In the data rows, zero lies at 4.5, halfway between 4 and 5.
Here are some points, each followed by its number:
[3 2 9 3 2 0 9 1] 0
[4 6 3 8 5 7 0 6] 1
[4 4 3 4 4 5 7 5] 2
[7 6 8 2 5 1 4 3] 3
[4 4 4 4 5 5 5 5] 4
[6 6 6 4 5 1 7 3] 5
[5 5 5 5 5 3 5 4] 6
[2 4 6 7 3 4 4 3] 7
[4 5 3 8 4 8 3 6] 8
[5 6 5 6 5 4 5 5] 9
[5 2 4 1 4 2 7 4] 10
[5 5 4 5 5 5 3 5] 11
[3 5 4 6 2 9 1 4] 12
[9 5 5 0 7 5 6 6] 13
[5 4 6 2 3 1 6 2] 14
[5 4 3 1 4 6 3 5] 15
[6 7 5 4 6 3 5 5] 16
[4 6 1 5 6 6 3 5] 17
[2 0 0 4 4 5 8 5] 18
[6 5 3 2 5 5 2 5] 19
[6 3 2 2 5 7 3 5] 20
[5 5 6 5 4 3 7 4] 21
[5 5 6 5 5 3 6 6] 22
[3 5 2 6 5 7 3 6] 23
[5 9 4 9 7 4 4 7] 24
[4 3 5 5 5 4 5 4] 25
[2 4 6 9 4 4 7 4] 26
[7 6 6 2 4 1 5 3] 27
New points follow, each followed by the numbers of its five nearest points above by angle, nearest first.
[4 4 4 4 4 4 7 4] 2 10 18 0 21
[5 5 6 3 5 4 4 5] 3 13 27 16 22
[3 3 5 6 3 4 5 3] 7 26 25 0 18
[5 6 6 8 5 3 7 5] 9 22 21 26 6
[6 5 7 3 5 2 3 3] 3 27 14 5 6
[5 5 5 4 5 4 4 4] 3 27 16 5 6
[4 1 0 2 4 5 5 5] 18 20 4 15 2
[3 5 5 7 4 4 7 5] 26 21 9 7 22
[4 5 4 5 3 7 2 4] 12 1 8 23 11
[4 7 3 8 6 5 4 6] 24 1 9 8 23
[6 5 4 3 4 5 2 4] 19 15 20 11 12
[4 5 5 4 4 5 5 4] 0 14 21 7 2
[6 6 5 5 4 5 3 5] 11 1 24 9 19
[4 3 3 4 4 4 6 4] 18 2 10 4 25
[3 3 6 4 3 4 6 4] 0 25 14 7 10
[5 8 4 9 7 4 4 7] 24 9 1 11 8
[4 7 6 7 4 4 5 5] 9 24 26 22 7
[5 5 4 5 5 5 3 5] 11 1 17 23 8
[7 7 8 3 6 1 3 3] 3 27 16 6 5
[3 3 3 4 4 6 4 4] 18 4 20 12 23
[7 5 5 0 6 5 5 6] 13 15 19 20 16
[4 4 7 4 4 3 6 2] 0 14 21 5 3
[6 5 3 5 6 5 1 6] 11 1 19 17 23
[3 6 5 5 3 8 1 4] 12 1 8 23 11
[4 3 5 5 5 4 5 4] 25 0 26 7 18
